Named turns come first, each shown by rows before and after it. Which turns, in which order, take the first row of each pair that follows to the second? Write the first one first, as in the answered first pair.
turn Vomu:
[ -4.8  -1.2  12.0   8.5   6.1  25.6  -7.2 -34.2 -17.2 -17.2  13.3  -5.7
   4.3  14.0  -0.5   9.8  -1.2  -0.5  -0.4   0.5]  ->  [ -5.9 -12.3  19.1   6.3  11.8   5.7  -0.6 -26.7  -8.6  -8.8  22.5  -2.6
   3.6  28.0  -5.7  14.5   9.9   3.3   0.7  11.7]
[ -0.7  24.6  34.1  15.9  25.1  -7.8 -35.7 -29.7  -9.4 -30.8  35.0   2.9
 -12.7  42.7 -14.9  26.6  -4.9  33.5  27.1   7.4]  ->  [ -6.8  35.6  22.6  22.1  17.4  24.1 -32.8 -51.1 -19.4 -39.9  19.1 -27.5
  -9.6  16.8  -0.8  24.8 -14.1  17.4  22.7  -9.6]
[  1.4   2.4  -0.1  -4.1  -0.5 -15.5  -1.8  11.2  11.0   3.7  13.0  -8.7
 -19.3  19.4   8.7   4.1  14.6  18.2   1.9   7.8]  ->  [  2.3  19.6  -1.7  -7.1 -10.5   9.7 -22.0   6.0  -1.5  -8.2  -0.5   1.0
 -21.1   2.8  18.3  -5.1  -5.5  12.2   7.6  -7.1]
turn namub:
[  4.1   1.8   9.7  -1.5 -10.7  -4.1   9.2 -19.9  -3.1  -3.8 -11.0   3.8
  16.2 -13.0 -14.6 -18.9 -13.4   0.0   9.8 -10.5]  ->  [ 10.6   7.2  15.2   3.2  -4.4   2.4   6.4 -25.6  -9.0 -10.7  -3.7  -3.7
  17.4  -6.3 -13.8  -7.7 -12.5   2.8  14.2  -7.6]
[ -9.2   2.8  34.4 -11.6  12.3  -4.1 -19.4 -25.3  -9.3 -13.7  30.5  -1.0
   2.3  28.0  -0.9  16.1  15.2  15.5  11.1   3.4]  ->  [ -5.7  -6.3  24.0 -21.3   8.0 -33.1 -12.6   9.9  -7.4   4.6  26.5  16.5
  -6.7  26.8  -3.8   7.1  18.8  24.0  12.3   8.2]
[ -2.8 -18.3   8.6  -4.7   6.1 -33.1  -4.7   5.0   8.2   7.1  21.3  10.7
  -1.0  34.5 -16.1  10.9   9.4  12.6  -0.3  23.6]  ->  [-13.8 -23.8  -3.9 -17.6  -1.9 -39.4   2.9  14.5  10.6  17.9   0.9  26.8
   5.6   2.9 -11.3 -10.9   4.7   0.7  -7.7  17.3]
turn Buduk:
[ -0.5  10.9  13.0 -52.1 -11.9 -31.7 -42.3  40.3 -16.4  41.7   7.8  49.8
 -11.8  24.8  11.7 -17.1   2.5  38.7  24.4 -12.4]  ->  [ 13.9  42.1   2.9 -32.7 -12.8  -3.9 -44.9  43.6 -19.7  35.3  12.3  15.9
 -30.9  32.2  21.1  -1.4   6.6  44.5  31.5 -23.2]
[ 15.9  -7.6 -18.9  12.1  21.4 -29.2  19.6  -6.2  19.8  24.0 -24.7  15.6
  37.2  10.4 -19.6  -3.4 -17.5  -5.7 -17.9   6.5]  ->  [ 20.7  -2.9  -9.7   2.2  20.1 -24.4   0.3  -3.5  13.1  19.1 -25.4  38.5
  36.4  17.9 -18.5  -6.6 -25.6  -1.8 -11.8   0.7]
[  6.4  25.0   2.0  -7.5   2.0   7.8 -11.2 -26.0  29.7   4.8  34.7   5.8
  44.0  24.3 -23.9 -11.1   2.6   3.0  22.3  -2.1]  ->  [ 13.6  28.5   0.9  -3.0   1.7  17.5 -14.2 -25.0  26.9   4.1  34.8  -4.1
  37.6  20.5 -20.9  -6.9   3.2   3.3  21.4  -6.3]
Pairs:
(2 to 4 turns a pair)
[-12.0  15.3  35.2  -1.9   1.3   9.3 -20.5 -28.0  -3.0 -15.2  19.3  -6.1
  18.0  19.3 -11.2  -1.9 -18.1  -4.5  26.4  18.8]  ->  [-10.9  28.5  21.9   0.8  -4.1  28.2 -23.6 -26.2  -6.2 -15.2   6.9 -21.7
  11.4   6.8  -1.0  -6.1 -23.2 -10.1  27.9   5.6] -> namub then Vomu
[ 43.8  27.2   4.5  -9.4   9.6 -28.8 -29.5  37.5  37.4  22.1  11.5  25.9
 -38.7  27.8 -14.0  20.3  21.9  28.1  17.8  -8.4]  ->  [ 32.0  25.8 -38.7  -2.7  -5.3 -17.9   4.1  44.7  44.8  38.2 -26.5  -9.9
 -36.1 -27.1   2.1   2.2  19.0   9.7   4.7 -16.8] -> namub then Buduk then Buduk then Buduk
[  0.5  12.4 -30.8   2.7 -23.9  -6.0  23.7  12.3  17.9   4.7  -5.7  -5.8
   1.7 -45.8   5.4 -20.9 -17.5  -4.9  -6.0  -8.0]  ->  [ -0.8  -4.9  -5.1   8.3  -3.0 -34.9  34.9   9.6  25.0  11.4  27.3  -3.4
   4.2   5.4 -15.9   2.6  11.4  16.5 -10.5  18.5] -> namub then Vomu
[ -2.3  16.2   8.1 -17.1   4.9  26.8 -29.7  -6.9 -13.8 -13.0  14.2  39.3
  11.0   2.7  -4.4  12.4 -16.3  -3.2  20.3 -14.2]  ->  [  7.6  10.3   5.4  -6.4  14.8   0.9 -10.7  15.9  -2.2   0.7  31.8  22.5
  -9.8  32.8 -12.1  27.1   9.0  17.7  21.5  -3.3] -> Buduk then Vomu then Vomu
[ -0.8  -7.3  21.8  -8.4  15.4 -15.7 -12.3 -18.2 -14.8  -9.4  15.2  13.6
  14.0  24.6 -14.9   3.9   4.8  -0.1  -3.8  -2.4]  ->  [-17.1 -12.1   2.3  -7.8  -0.8 -10.5   2.9 -23.3 -13.4  -5.5 -15.6   3.2
  24.4 -17.7  -5.8 -12.7  -2.9 -24.3 -12.0  -8.8] -> namub then namub then namub then Vomu
[  6.2  23.3  12.7  23.3   0.1  70.3 -24.8 -25.4   1.0  -6.7   1.7 -40.5
  -5.4  15.0  20.0   0.7   3.9 -10.6  16.7 -19.3]  ->  [-11.0 -34.6  19.5 -10.1  10.0 -35.1  -0.9  30.4  26.3  37.3  14.9  29.5
   4.3  35.8 -14.0 -17.8  27.5   7.7   8.5  17.0] -> Vomu then Buduk then namub then Buduk
[  7.2  -4.9  18.1  19.3  10.7  -0.3  28.1 -32.1   2.1  19.8  16.9 -23.8
  14.5  23.7  -4.4  25.6  -5.2  -5.0  -6.9  14.8]  ->  [ 29.3  24.6  20.2   5.9   7.7  15.7 -15.5  -9.4  -9.9   9.0  20.4   9.6
  -3.8  39.8  -0.9  19.6 -17.2  12.0  11.9   1.4] -> Vomu then Buduk
[  0.7  18.6 -25.8  16.6 -10.8  27.8   9.1  -3.6  -3.1  -2.8 -11.8 -17.1
  -1.6 -35.6   5.3 -18.8 -12.9 -19.8   1.3  -2.4]  ->  [ -5.9   6.5 -11.0  27.8   1.5  18.4  27.7 -21.0  -0.9  -1.2   5.2 -37.1
   2.9 -20.5  -3.9  -1.2   4.0 -18.8  -5.5   5.9] -> namub then Buduk
[-20.0   0.1  -8.4   5.7  -6.2  -3.1  38.3   5.4   6.6  11.3 -15.5  -1.7
   3.2 -15.6 -10.7 -16.6  18.7 -16.5 -18.3  -5.2]  ->  [-10.7  -3.6  16.6  -7.3  -2.7 -20.0  18.5  13.2   7.1  10.1   8.5  25.9
   2.2  15.1 -22.7  -9.4  21.0   0.8  -8.5   3.6] -> namub then Vomu
[-24.5 -13.7  21.5  -5.9   3.0  14.2 -11.8 -42.9 -10.9 -14.4  -3.2  26.4
  26.5 -20.4  -5.3  -9.4 -22.4 -19.1 -11.1 -10.6]  ->  [-26.7 -31.5  28.9   8.6  19.2 -11.4  18.6 -36.7  -1.2  -2.3  18.1  -3.3
  27.9   7.6 -19.8  15.6   2.5  -7.8 -14.5   6.8] -> Vomu then namub
[ -6.5 -10.6  -4.4 -15.1   1.9 -23.3  -6.4  10.1  16.2  -0.1  18.6  25.4
   5.3  32.5  -1.2   1.4  13.8  15.9 -15.1  -0.7]  ->  [  1.3  15.5  -4.5  -6.2  -5.6  27.8 -27.8 -14.5   4.2 -21.7  11.8   8.9
   1.4  20.2  12.1   9.0  -5.2   2.6  -9.9 -21.0] -> Vomu then namub
[ -0.6  -8.7 -27.6   8.2  -5.3   9.1  10.7 -12.8   0.4   6.4 -18.2 -35.3
  -1.7 -26.9  11.5  12.3 -10.4  -4.2 -14.1 -17.1]  ->  [ 15.5  -0.3 -16.4  14.6   5.2   0.7   8.9  -4.2   3.8   4.2   5.4 -44.3
 -13.0  11.6   4.3  32.8   2.9  16.9  -4.6  -5.3] -> namub then namub
[ 16.2  13.0   2.5 -16.5  -2.0  15.9 -23.3  22.4 -13.1  14.3  -8.5  12.4
  14.1 -22.9   7.7  -3.0 -20.3 -17.5  12.5   0.0]  ->  [ 13.9 -10.0   7.8 -17.0   8.0 -21.7  -6.6  36.1  -1.4  30.5   8.3  11.4
   9.2   1.5  -7.2   8.2  -1.7  -3.6   6.9  13.6] -> Vomu then Vomu
[-40.9 -11.5   2.3 -25.3   7.1  -7.6  32.4  -3.1  12.8   0.7  -9.1   5.1
  14.3 -10.9  23.3 -12.4  -4.1 -16.9 -10.6  -4.2]  ->  [-19.1  18.1   3.4 -30.5  -1.7  21.7  -0.9   5.7   0.2 -16.4 -11.0  23.4
  -3.7  -7.7  32.3 -12.4 -15.4  -4.6   6.2 -17.9] -> Vomu then Vomu then Buduk then Buduk
[ 19.8  10.3   2.9   1.0  10.9   8.4  -3.5   9.0   1.3   2.1  15.7 -23.1
 -19.2  28.2  -6.2  12.5  13.5  18.2  15.8   1.5]  ->  [ 15.2  -0.6   0.6   6.1  14.1  -5.2  10.4  10.8   8.8  10.5  16.4 -21.7
 -18.7  27.4 -11.4  11.3  19.9  13.3  10.1   7.9] -> Buduk then Vomu then Vomu then Vomu
[ -7.2  15.3  -9.6 -18.7   0.4 -27.5  43.6  39.4  19.2  15.2 -34.1  -4.0
 -35.0  -2.2 -24.8  35.5  26.0  14.5  30.3   4.5]  ->  [ -6.0  38.4 -11.5 -36.6 -16.0   4.6   0.1  26.8   2.8  -8.0 -55.3  27.4
 -27.5 -31.1 -14.2  13.4  -6.7  -0.6  37.6 -18.3] -> Buduk then Vomu
[  4.3  -7.5  -8.8  11.2  -5.8  10.5 -21.3  18.9  -9.0  -7.7 -14.2  23.3
   3.5 -17.7  20.3  -4.6  -3.0   3.6  14.8   6.1]  ->  [ 12.2  -2.0   2.6  20.5   4.3  16.3 -25.7  12.4 -10.6 -12.6   4.9  10.1
  -1.6   4.6  13.5  12.7   3.2  11.9  21.3  10.0] -> namub then namub then namub
[ 29.9  11.8  -0.7  -5.6  12.0 -12.5  21.1  33.9   2.6 -11.4  17.7  18.9
 -24.5  16.2  21.2   5.4   0.0  23.7  29.0 -16.4]  ->  [ 22.2  -2.4  -8.8   6.3  11.2 -21.3  48.9  30.3   7.8   1.4  14.1  -6.1
 -21.2   8.8  19.3   7.5  12.1  19.4  17.4 -10.9] -> Buduk then Buduk
[ 20.4  15.8   9.6   9.2  -2.5  29.2 -21.6 -34.1 -17.5 -11.7   1.3   0.3
   5.9  14.0 -10.6   5.1  -7.4  -9.7   6.4   3.5]  ->  [ 24.3   5.4  19.8  -0.4   3.3   6.7 -21.7 -13.7 -12.8   0.0  11.8  16.2
  -0.1  34.8 -22.6  10.3   0.7   3.4   6.7  16.1] -> Vomu then Vomu
[-14.3   7.7 -20.9 -17.8  -2.8 -49.0  14.9  26.0   0.6  28.0  -8.9 -13.9
  -6.2  23.7 -16.6  -6.1   6.6  -2.4 -13.1  19.8]  ->  [ -5.2  45.7  -6.7 -16.0  -4.8  20.7 -34.6 -17.7 -24.5 -16.7 -14.0 -15.9
  -1.9  20.3  -2.5  -4.6 -24.9 -14.0  -2.0  -0.2] -> Vomu then namub then namub
[-10.5  24.2  -4.6  18.1  -0.6  -3.8   4.0   3.5 -13.8  -3.9  21.3 -27.0
 -17.5  27.2   0.4  10.9   8.2  13.7  27.1  14.3]  ->  [ -7.8  25.8  -9.1  -0.5 -10.9 -16.6 -10.4  29.6 -14.9   2.0  13.2   5.3
 -21.4  17.6   3.3  -7.2  -1.4  17.2  29.9   9.8] -> Vomu then namub
[ -9.6  -7.5 -18.5  -0.4  -3.9  -1.1  13.4   4.6   7.6  13.1 -20.2 -12.4
  -2.0 -27.9  -3.7  -7.3  -2.7 -11.4  -7.0  -2.1]  ->  [ -3.1 -10.6   9.1 -10.2  10.3 -21.6 -10.2  11.0   7.4   8.6  10.6  22.4
  -2.1  14.8 -18.5   3.9   5.0   8.6   3.9   9.0] -> namub then Vomu then Buduk
[-14.4 -30.2  18.5   0.7  16.4 -20.3  27.9 -11.2  12.3   7.6   9.5   1.8
   7.2  24.5 -11.9  13.9  18.5   0.3 -10.7   1.5]  ->  [ -1.4 -10.3  31.7 -11.8  15.3  -3.0 -11.5  -6.5   1.9  -9.9  14.6  33.6
  -4.2  37.3 -11.5   9.6   5.4  12.2   3.7  -8.0] -> Buduk then Buduk
[ -6.0  -8.0 -15.5  20.7   6.7  -7.4  30.2   8.0  10.7   8.3  17.9 -56.9
 -13.1  26.8  -3.2  19.8  11.4   8.1  -9.9  18.9]  ->  [ -2.8  -6.6 -19.8 -24.3 -14.9 -31.3  -4.8  52.6  11.5  10.5 -10.1  32.6
 -12.7   4.4  -4.5 -21.3 -18.4  12.6   1.8   8.2] -> namub then namub then Vomu
[  3.8  -1.8  -2.5  -7.4  -0.4 -21.4  -2.6  31.3   4.5  12.7   0.0  25.6
  -8.9  12.6  -3.7  -3.5   6.7  17.2   8.8   3.2]  ->  [ 13.7   9.8  -7.1   3.6  -2.1  -5.9  -4.4  30.0   1.4   7.5   2.2   4.7
 -20.0  18.6   2.0   4.5   7.5  20.1  10.8  -4.2] -> Buduk then Buduk
[ -3.3 -14.8  14.3  -2.4   2.7 -26.5  -4.1   2.1   3.8  -4.7  20.4  23.1
  -3.1  31.1 -12.9   8.0  13.0  17.0  -3.3  18.1]  ->  [  4.2  16.4 -11.7  27.8  -6.1  25.6   3.2 -18.0  -1.2 -12.3   2.8 -35.5
 -15.5   1.6  17.7  11.3  10.0   1.5  -5.2  -4.6] -> Buduk then Buduk then Vomu then Buduk
[ -3.2   3.8  -8.3  18.1  -3.0  25.8  17.0 -21.7  -6.5 -12.4  10.1 -24.4
  11.0  11.1   6.7  -8.9  -2.1 -15.6   0.0   2.0]  ->  [ -3.2   5.2  -0.7  -3.5 -11.2  28.2  -5.5 -15.1 -12.7 -20.9   0.4  18.6
  11.8   8.1   8.4 -29.3 -19.4 -18.7   3.9  -4.3] -> Buduk then Vomu then Vomu
[ -2.9  15.6 -31.0  10.4 -22.5  37.8   1.7  -8.0   4.0 -11.0 -16.4 -24.4
 -22.5 -28.4   5.9  -8.6  -8.6  10.8   2.9 -13.4]  ->  [-20.8  -7.7  -5.7 -21.7 -25.7   6.8 -11.1  -9.6   6.0 -10.4 -13.6  38.6
   4.0 -25.6  -8.3 -27.8 -20.2   8.1  -2.2  -5.2] -> Buduk then Buduk then Buduk then Buduk
[ -0.6  -3.2   5.6   2.3   5.0 -20.7  27.7  10.1   0.6  23.4   3.4 -15.3
 -24.8  -7.6   3.1   5.4  21.7   2.7  17.7   9.3]  ->  [  4.5  -5.8   8.4  -5.5   7.4 -23.7  24.4  10.9  -0.8  20.6   8.2  -2.4
 -25.8  -1.7   0.4   5.7  20.9   4.1  15.6  14.8] -> Vomu then Vomu then Vomu
[ 20.3  18.7 -25.2   7.3  10.6  36.2  -3.5 -14.8  -2.4 -21.1  11.0 -18.2
  -1.6   6.3  -3.9  13.6  -6.1  -0.6   0.7 -12.7]  ->  [ 29.4  10.8 -20.7 -13.7  11.4  -0.2 -11.5  22.4   2.9  -9.7  15.1  29.2
 -12.2  20.8  -8.4   0.5  -5.6  18.2   3.7  -8.2] -> Vomu then Vomu then namub
[ 23.8  24.0  10.2   3.7  -7.5  41.0  -6.5 -16.3 -50.0 -17.4   0.0 -25.9
 -16.6 -11.8   2.8  -3.1  -7.9   1.8  21.2 -12.7]  ->  [ -6.5 -11.8  -1.9  10.5  -4.2   9.2  40.5 -26.2 -38.3   3.1  -4.9 -46.1
   3.9 -28.4  -8.5  -5.0   4.9 -17.1  -2.7   0.9] -> Buduk then Buduk
[  2.3  27.3  11.5  36.4  -3.6  28.7  -1.1 -23.3  26.0   0.5  16.6 -51.4
 -24.8  52.2  -9.3  34.6  -8.3  -4.7 -13.5   6.9]  ->  [  9.9  14.6   3.7  -5.5 -14.6 -32.7 -14.8  47.7  35.4  24.6   9.2  25.3
 -37.6  54.7 -18.7   4.1  -8.2  17.6  -5.3  15.7] -> Vomu then namub
[ 11.7  -2.2 -16.5  -7.9   8.9   3.9  -7.8   3.4   3.5 -30.2  31.2 -19.8
 -19.0  34.5 -20.9  14.4  10.2  18.3   7.7 -11.3]  ->  [ 16.1   5.6 -24.0 -17.8   1.2  -3.3 -16.1  23.0   4.8 -25.5  21.8  -3.2
 -23.8  27.8 -18.4   2.9   2.3  21.3   9.6 -14.4] -> Vomu then namub
[-17.9 -15.6 -36.4  -5.4   4.0 -18.1  20.7  26.8   8.8  26.1 -10.4  18.6
  13.1 -12.6 -11.3 -14.1  15.3  -5.8  -9.7  13.0]  ->  [-20.0  -4.2 -44.7   2.2   1.7   3.9  18.4  12.6   5.7  17.7 -18.8   1.4
  13.4 -30.9  -0.6 -12.8   3.3 -18.2 -12.2   0.0] -> Vomu then Vomu
[ 24.1   9.8  25.3  -0.4  12.4  -5.7 -23.6 -24.7  -4.9 -16.9  15.2 -15.0
 -12.4  52.8  -7.5  38.1  16.1  27.1  16.6  -0.1]  ->  [  7.6  -4.8  11.4  18.6  12.2  -5.0  14.7 -48.0   1.7  -9.4   2.2 -51.6
  -0.1  25.1  -5.0  39.0  25.7   8.0   0.1   7.8] -> Vomu then Vomu then Buduk
[-14.4 -41.4 -17.1   7.4 -13.1 -30.9  27.7   0.5  17.2 -11.7   8.7  -6.0
  22.2  -1.0  -7.6  -0.4  14.1   5.4 -27.0   9.0]  ->  [  6.3   7.3 -19.4   2.1 -26.3  34.0 -22.5  -6.6  -2.0 -40.6  -4.7   5.4
  12.0 -10.9  11.5  -8.6 -15.9   0.2  -5.4 -19.4] -> Buduk then Vomu then Buduk then Buduk
[ -8.1 -24.1   3.7 -11.9   6.2 -31.4  11.2  16.4  11.0  21.4   4.9  21.0
   7.7  -0.4 -13.4  -3.1  10.2   6.0  -2.3  14.8]  ->  [-19.5 -17.1 -12.6   3.2   2.4   0.1  27.8 -11.6   2.3  17.1 -10.7 -21.8
  10.5 -22.6   3.1  -2.0   5.6 -17.5 -14.6   5.3] -> Vomu then Vomu
[ 17.9  10.9   3.0   9.8   0.5  40.1 -16.5   8.6 -10.0 -29.4  23.8  -5.0
 -24.5  64.7 -10.7  31.2   7.3  22.3  32.7 -28.1]  ->  [  3.3 -13.2 -33.0 -18.6 -20.8  -9.7   1.0  67.6   8.7   7.2 -20.7  45.5
 -23.6  11.1 -12.6 -18.2  -1.3  12.1  21.9 -29.8] -> namub then namub
[ 21.7  14.3 -22.2  10.4  -1.8  -3.5   1.7  38.5  -1.4   7.9  10.1   6.3
 -31.3  23.7  -9.6  12.4  21.8  12.2   8.9   5.7]  ->  [ 11.0  -7.2 -29.1  12.6  -0.6 -24.1  26.0  29.2   7.1  19.1   8.2   0.4
 -20.3  14.5 -17.1  10.5  26.5   7.7  -1.0  15.0] -> Buduk then Buduk
[ 12.8 -14.7 -10.5  -2.9  14.9 -20.8  -4.7  46.8   3.7  12.9 -11.0  -5.3
   0.5  -1.3   1.2   4.1  -3.2  19.0  -1.3  -3.4]  ->  [  7.1  -9.5 -15.5  14.8  16.9  12.7   3.9   9.1  -0.4   1.0 -16.4 -41.4
  10.7 -15.5  12.4  11.8  -8.7  -1.0 -10.4 -14.0] -> Vomu then Vomu then namub then namub
[ 18.2   0.3 -29.0 -25.7  -1.1  19.6 -36.6  -1.2 -10.6  -7.1 -41.3  16.3
   5.0 -28.5  17.7 -10.5 -31.2  -3.5  12.0   5.0]  ->  [ 31.4  -4.4  -0.1  -8.8  29.6  -5.9 -26.6  -3.1  -4.6  -8.4  10.8  -0.2
  -5.7  41.7  -6.2  30.4   2.8  30.8  18.9  28.4] -> namub then namub then Vomu then Vomu
